(in the rows, 128 means zero)
Each named move below is a turn or a mirror, shown by a few rows before and after it. Which moves, in which order, take the first row of each later pair to the second? The first pair is answered.
move mez:
[144 134 145  83 140 171 120 132 114 105  98 169 111 162 127 138 166]  ->  [151 121 141  81 146 168 110 131 115 102 102 158 122 180 103 126 149]
[116 130 134  94 119 121 124  98 131 123 126 109 114 190  97 141 163]  ->  [110 145 140 100 113 122 137  97 128 121 119 134  97 172 122 150 185]
[166  71  85 130 110 167  78 132  92 182  96 166 123 143 108 113 116]  ->  [158  98  88 135 103 169  88 132  89 179  90 198  97 121 144 120 143]
move zipav:
[109  85  62 162 137 135  70 103 136 151 126 112 120 148  87 109  75]  ->  [119 110 103 186 100 170  65  87 157 166 116 126  94 123 136  84 121]
[ 86 127  97  95 131 125 116 127 109 134 110 170  55 113 150 151 149]  ->  [ 82 120  87  89 141 116 113 129 105 134 119 166  54 122 132 152 138]
[120 146 116 150 131 103 148 173 133 131 160 115 130  85 132 121  86]  ->  [121 157 133 158 117 117 145 162 137 138 155 121 124  77 148 113 108]
move Rov:
[110 149 143 173 147 152 146  67 186 137  94 100  68 146 142 135 153]  ->  [103 116  87 188 168 127 143  80 154 148  98 121  60 135 135 151 119]
[134  96 108 187 120 134 101 114 129 172 119 135 106 104 156 123 128]  ->  [140 119 151 175 104 150 103 101 152 168 115 121 123 115 163 109 149]
[128 134 114  70 138 135 110 168 105 118 112 160 184 165 112 115 120]  ->  [118 164 144  60 136 138 132 157 130 101 117 140 171 162 127 119 147]
[140 134 107 151 106 127 130 103 133 114 150 107  85 118 127  90 115]  ->  [141 130 107 153 108 132 121 108 133 118 144 113  86 117 125  84 113]
move popas:
[104 136  99 169 134 118 159 102 132 142 138 130  61  96 154 157 146]  ->  [153  69 101 148 134 123 117 144  91 160 124 134 153 111 103 121  71]
[ 90 150  91 151 152 117 143 102 137 148 152 121  73 105 131 117 108]  ->  [119 108  88 144 157 120 116 131 111 158 142 125 128 110 101  93  64]
[115 106 134 124 119 125  90 160 134 159 167 171 138 151 151 120 122]  ->  [104 124 155 110 114 129  97 140 165 143 170 134 140 178 135 113 137]
[ 98 122 128 156 137  99 161 121  89 130 120 114 109 129 153 113  88]  ->  [103 115 137 142 139 101 154 118  97 132 124  91 129 150 126 106  80]

Between the rows of a pair lie 2 to 3 moves.
[116 159 156 113  92 145 142 159 130 136 121 172 114 128 154 136 149]  ->  [121 160 173  98  92 157 139 148 145 128 120 144 136 151 126 121 143]
popas, popas
[131 130 123 110 111 146 119 134 114 147  88 166 100 132 145 136 149]  ->  [110 132 102 117 129 131 133 104 132 136 106 129  75 159 118 147 151]
mez, popas, Rov
[122  88 118 184 150  74 128 129 139 146 177  79 146 113 134 145  69]  ->  [132 106 138 216 118 111 122 119 150 162 163  98 118  83 178 131 101]
zipav, Rov
[120 156 149 107 114 142 135 105 148 129 144  90 117 170 107 120 161]  ->  [158 117 151  95 115 145 108 146 109 141 132 113 168 162  95 104 118]
mez, popas, popas
[138 134 150 116 107 147 125 125 133 116 122 124 116 125 147 111 151]  ->  [135 106 127 122 123 139 114 121 132 128 131 104 121 143 106 105 132]
mez, popas, mez
[134 124 124  37 116 140 121 152 104 118 103 179 138 190 113 170 150]  ->  [156 122 154  60  91 178 105 128 127 137  91 154 140 195 115 129 167]
zipav, mez, zipav
[153 126 164 159 128 105 135 151 130 123 145 117 191  77 150 100  89]  ->  [131 141 164 136 141  94 155 140 149 103 160  87 188 104 120 117  94]
mez, popas, zipav
[108 116 106 163 157  76 174 132 107 113 138 106 140 128 103 156  91]  ->  [148  95 141 175 124 125 137 127 113 135 115  97 174 136  94 101  87]
zipav, Rov, popas
[101 163 118 146 141 115 153 109 154 125 137 117  76 126 168 158 170]  ->  [163  82 120 159 136 139  90 148 106 163 108 134 155 116 128 102  88]
popas, zipav, mez
[138  96  91 100 108 116 100 136  83 119  68 143 147 107 102 114  87]  ->  [152 106 117 120  83 146  92 119  99 129  57 137 145 102 114  88 108]
zipav, mez
[115 165 173 131 122 123 163 122 148  95 143  98 139  93 163 125 144]  ->  [134 145 178 162 107 149 135 116 146 125 124 101 142  84 165  97 136]
Rov, popas, zipav
[155 112 119 141  98 144 121 137  91 138 118 161 123 129 110 153 120]  ->  [142 144 139 118  98 127 147 140 105 111 123 163 120 130 124 172 136]
Rov, zipav, mez
[ 96 154 120 106 182  82 158 110 154  91 150 134 126 116 107 175 148]  ->  [167 130 173 116 129 143 103 140 127 133 109 174 190  83 143 114 132]
zipav, popas, Rov
[146 110  84 163 125 110 106 137  82 191 116 161  79  72 167 143 116]  ->  [109 168 135 145 119 128 148  78 167 153 128  78  54 124 141 140 179]
popas, popas
[113 137 122 160 127 100 149 142 100 124 124 163 103  71 176 128 133]  ->  [157  94 136 161 114 140 100 141  97 155  99 144 139 100 130  84 108]
Rov, mez, zipav
[ 94 145 105  85 147 142 136 108 147 133 115  97 106 184 105 151 118]  ->  [ 99 152  88 121 129 147 127 121 116 149  96 158  75 134 167 154 129]
popas, zipav
[127 104 108 134 128 151 105  93 147 138 111 107  86 154  97 122 150]  ->  [104 122  91 125 139 122 119 111 129 126 116 143  64 136 128 156 157]
mez, zipav, mez
[137  95 137 102 156  86 139 140 130  76 150  87 154 190  58 149 104]  ->  [150  97 170 123 127 130 118 121 154  96 135  63 160 195  56 109 121]
zipav, mez, zipav
[161 118 147 123  96 156 140 101 106  99 158 168 123 112 139 150 146]  ->  [145 117 143 103 112 139 160 101 115  85 170 147 123 138 118 165 140]
zipav, popas, mez
[170  98 116 121 129 151  85 149 114 153 101 127 164 162  87 119 101]  ->  [152  89  73 149 150 137  95 139 106 159 111 137 127 152  90 132  96]
popas, popas, mez
[144 114 162  94 135 155 160 119 178 116 123 132 127 163 112 129 133]  ->  [131 128 148  83 141 136 171 129 167 110 127 157 110 149 134 154 137]
mez, zipav, mez
[116 154 164  92  87 151 114  90 139 125  77 151  97 140 164 114 158]  ->  [121 110 134  53 122 117 109 113 116 108  96 133 142 185  91 130 104]
zipav, Rov
[132 120 134  99 130 126 122 130 136 112 121  67 125 179  86 139 114]  ->  [163 123 169 102 101 160 101 148 121 120 101 104 150 148 122 116 118]
popas, popas, Rov
[156  99 140 119 140 151  88 143 141 156  97  74 185 131  91  97  75]  ->  [ 84 146  97 108 171 106 146 111 172 119 131  50 108 145  91 159 105]
popas, zipav
[116 149 127  77 112 135 141 123 126 113 112 167 113 167 142 159 163]  ->  [133 144 149  89  96 163 129 111 144 126 103 141 122 177 131 126 162]
mez, zipav
[110 141  99 148 122 133 132 179 104 102 144 170 174  59 160  87 112]  ->  [119 123 101 127 135 130 124 190 101  92 140 160 201  89 132  85  90]
Rov, zipav
[127 123  84 164 152  87 166 124 111 103 166 153 118  84 151 160 115]  ->  [151 140 132 196 110 143 146  95 146 127 148 139 112  75 172 112 146]
mez, zipav
[122 137  95  81 103 114 123 146 100 135  99 214  92 147 152 186 153]  ->  [133 164 158  65  74 143 124 128 145 117  89 177 121 171 144 162 184]
mez, Rov, mez
[115 127 119 113 153  95 149 132 128 109 149 103 143 145 106 138 110]  ->  [120 105  84 134 144 110 127 126 113 138 140 123 114 146 107 139 107]
Rov, popas, Rov
[101  76  91 159 138 120  80 119 115 141 125 125 151 134 121 105 116]  ->  [108 107 125 160 111 150  77 118 121 143 106 155 138 113 166  99 154]
mez, Rov
[127 129 142 175 131 152 130 106 146 123 154 115 111 125 152  72 127]  ->  [129 104 119 176 144 142 120 114 135 128 156 109 126 137 124  71  95]
Rov, Rov, popas
[124  87 131  89 140 133 139 139 104 119 148 118 181 135 113 124 112]  ->  [108 136 155  85 127 139 159 127 128 100 145 122 148 121 153 139 162]
mez, popas, popas
[105 152 148  99 137 106 129 108 106 117 110 126 135 148  75 155 114]  ->  [136 119 148 126 124 127  98 111  95 145  94 137 148 133  76 122  96]
zipav, popas, mez
[ 99 144  94 115 136 105 151 121 131 128 143 106  92 120 142 181 143]  ->  [114 121  95 119 143 114 132 115 139 137 142  68 120 152  91 153 112]
zipav, mez
[ 88 132 116 138 133 134 156  96 144 134 128 111  75 145 123 151 151]  ->  [140  91 144 133 117 166 118 122 127 154 108 108 155 153  97 100 107]
popas, zipav, popas
[131 125 166 179 103 120 127 144 145 123 126 129 127  63 181  87 119]  ->  [108  81 110 148 156  76 134 145 139 106 146  88 139 118  91 114  71]
zipav, popas, Rov
[127 118  92 148 148 119 112 114 149 142 143 115 175 142 114 123  99]  ->  [146 123 109 134 135 125 108 136 136 139 132 135 196 130 128 116 100]
mez, popas
[130  94  93 128 154 106 115 131 114 137 133 119 146 148  98 135  89]  ->  [115 119  81 149 154  99 130 117 113 137 139 143  97 119 140 161 116]
popas, popas
[ 99 123 102 150 163  91 147 114 143 123 152  94 118 138 116 141 116]  ->  [103 115 108 153 161 102 143 108 148 127 143  81 125 144 106 128 110]
mez, zipav, mez
[101 177 147 106  89 142 159 102 165 140 128 113 137 140 173 147 162]  ->  [130 148 141 113  84 142 129 140 121 159 110 169 164 109 192 134 131]
popas, Rov
[133 138 152 139 118 135 123 122 171 135 135  89 156 126 117 109 130]  ->  [131 123 132 163 119 141 114 122 163 152 137  97 141 116 121 101 122]
popas, mez, zipav
[134 111 129 122 149 120 110 157 103 131 137 133 179 127 119 130  94]  ->  [112 161 156 140 130 134 136 135 133 121 141 132 141  94 174 128 146]
zipav, Rov
[108  93  81 155 182  74 155 127 113 123 165 110 123 113 111 148  72]  ->  [157  79 137 140 149 113 118 152 104 142 136 118 191 106 114  98  57]
mez, zipav, popas
[127 125 112  96 153 106 134 137 125 108 137 119 136 169  94 157 102]  ->  [151 133 150  87 121 138 123 156 114 112 118 149 165 151 119 140 113]
mez, popas, Rov
[131 160 103 140 121 111 165 134 123 107 133 186 108 106 157 161 164]  ->  [156 120 129 118 126 135 140 117 153 111 135 108 174 169  67 115 133]
mez, Rov
[112 111 119 141 145 125 143 148  99 113 125 164 123 119 135 153 122]  ->  [136  95 141 157 131 156 123 130 121 128 116 123 144 140 104 110 121]
mez, zipav, mez
[128 112  85 165 185 111 149  94 137 123 165 118  87 106 138 183 134]  ->  [187  92 154 178 131 178  94 108 139 155 125 116 156  97 141 108 125]
popas, zipav, popas
[ 88 143 121 151 161  73 161 137 134 100 166 112 117  99 149 153 119]  ->  [103 116 115 147 167  75 149 144 128 105 161  93 144 118 110 141  91]
mez, popas, popas
[116 123  79 155 148 117 132 109 110 136 143 140  81 124 125 163 133]  ->  [152  84 100 147 138 138  98 131  99 150 127 127 146 141  92 126  93]
zipav, popas
[102 128 147  97 152  88 145 150 131  91 130  97 197  75  62 110 103]  ->  [114 158 180 106 123 106 144 162 125  95 113 142 185  32 132 105 139]
mez, popas, zipav
[110 144 127 142 118 155 144  99 160 127 124  72 123 136 111 110 162]  ->  [130 105  88 141 126 129 121 160  85 137 118 152 147  90 143 127 110]
zipav, mez, popas
[112 133  92 135 162  94 141 133 139 110 172  93 100 136  96 132 147]  ->  [138 114  76 151 135 118 112 152  98 139 139 166  87 109 135 125 154]
mez, Rov, mez
[103 138  99 141 139 114 146  77 152 155 162 108  71 109 142 173 170]  ->  [176 104 165 111  93 177  96 113 140 182 117 114 172 115 128 101 134]
popas, Rov
[147 128 130 115 139 113 130 136 127 120 123 101 152 131 107 126 116]  ->  [136 151 149 109 127 118 141 130 137 111 123 113 142 115 131 131 140]
mez, popas, popas
[146 111 125 127 146 132  93 134 157 113 134  93 140 147 105 131 134]  ->  [150 100  97 141 143 132  83 139 136 130 124 128 116 139 113 135 129]
popas, zipav, Rov
[126 162  91  59 130  80 140 153 119  63 158 134 112 111 114 155 160]  ->  [121 163  94  66 120 102 133 124 144  72 153 103  92 143  88 142 177]
mez, Rov, popas
[139 115  90 147 138 129 124 111 117 141 125 173 127 142 141 171 143]  ->  [160 100 104 157 123 151 109  95 135 151 115 149 141 155 119 141 135]
mez, zipav, mez
[124 110  87 136 146  85 128 158 100 132 124 160 127  82 151 138 104]  ->  [104 146 117  91 152  72 155 157 125  96 138 141 137 101 143 158 124]
popas, mez, zipav
[120 132 124 116 106 145 120  89 175 123 108 114  88 162  96 139 163]  ->  [114 121  96 129 123 130 119  87 171 123 119 113  77 158  92 145 145]
Rov, zipav, mez
[140 163 156  88 125 116 144 167 101 116 127 202 162  74 189 155 151]  ->  [122 134 139  50 170  80 154 164 115  89 153 140 189 131 103 169 108]
zipav, popas, Rov
[100 141 105 168 132 129 145  92 151 128 133 129 103 114 155 130 138]  ->  [123 135 122 171 118 150 130  98 150 139 116 137 118 102 167 109 133]
zipav, popas, zipav
[135  97 156  99 134 170  67 115  96 134 125 127 148 154 106  99 120]  ->  [ 93 124 120  82 168 110 110 138  82 100 153 154 122 138 130 158 118]
mez, Rov, zipav
[109 124 110 128 146  77 153 152 114  99 169 132 131 111 145 161  83]  ->  [132 107 103 161 130 105 130 156 100 127 148 164 118  88 169 140  85]
zipav, Rov, zipav
[148 135 119  87 169 118 112 148  87 154 151 150 159 122 125 117  89]  ->  [119 193 140  90 163 121 148 118 125 138 158 143 108 113 164 136 150]
mez, popas, popas
[106  85 164 122 103 179 118 122 115 134 108 139 131 120 127  83 129]  ->  [ 75  84 138 123 141 138 143 107 134 109 136  93 112 144  86 100 120]
popas, Rov, mez
[124 154 153 124 111 123 148 141 140 122 130 154 137 116 161 140 145]  ->  [109 156 138 124 123 109 158 125 156 112 143 119 124 134 136 147 147]
Rov, popas, popas
[161 117 144 129  85 171 100 154 106 152  92 191 156  96 185 109 127]  ->  [161 134 194  72  93 165 112 156 136 119 103 138 201 140 137 108 131]
zipav, Rov
[150  80 114 166 123 150  86 126 115 160 106 118 132 128  99  91 100]  ->  [117 104  80 146 141 106 114 153  86 132 121 174 105  98 145 153 101]
mez, zipav, mez
[ 98 169 127  96 139 133 149 106 160 111 133  73 127 167  88 159 172]  ->  [ 95 136  88 120 160 118 140 107 139 126 138  76 113 166  63 163 141]
popas, mez, popas
[110 149 120 180 131 133 146 104 137 133 136 108  90 105 158 131 150]  ->  [ 96 132  91 164 158  98 154 114 123 127 152 110  97 119 133 151 123]
zipav, mez
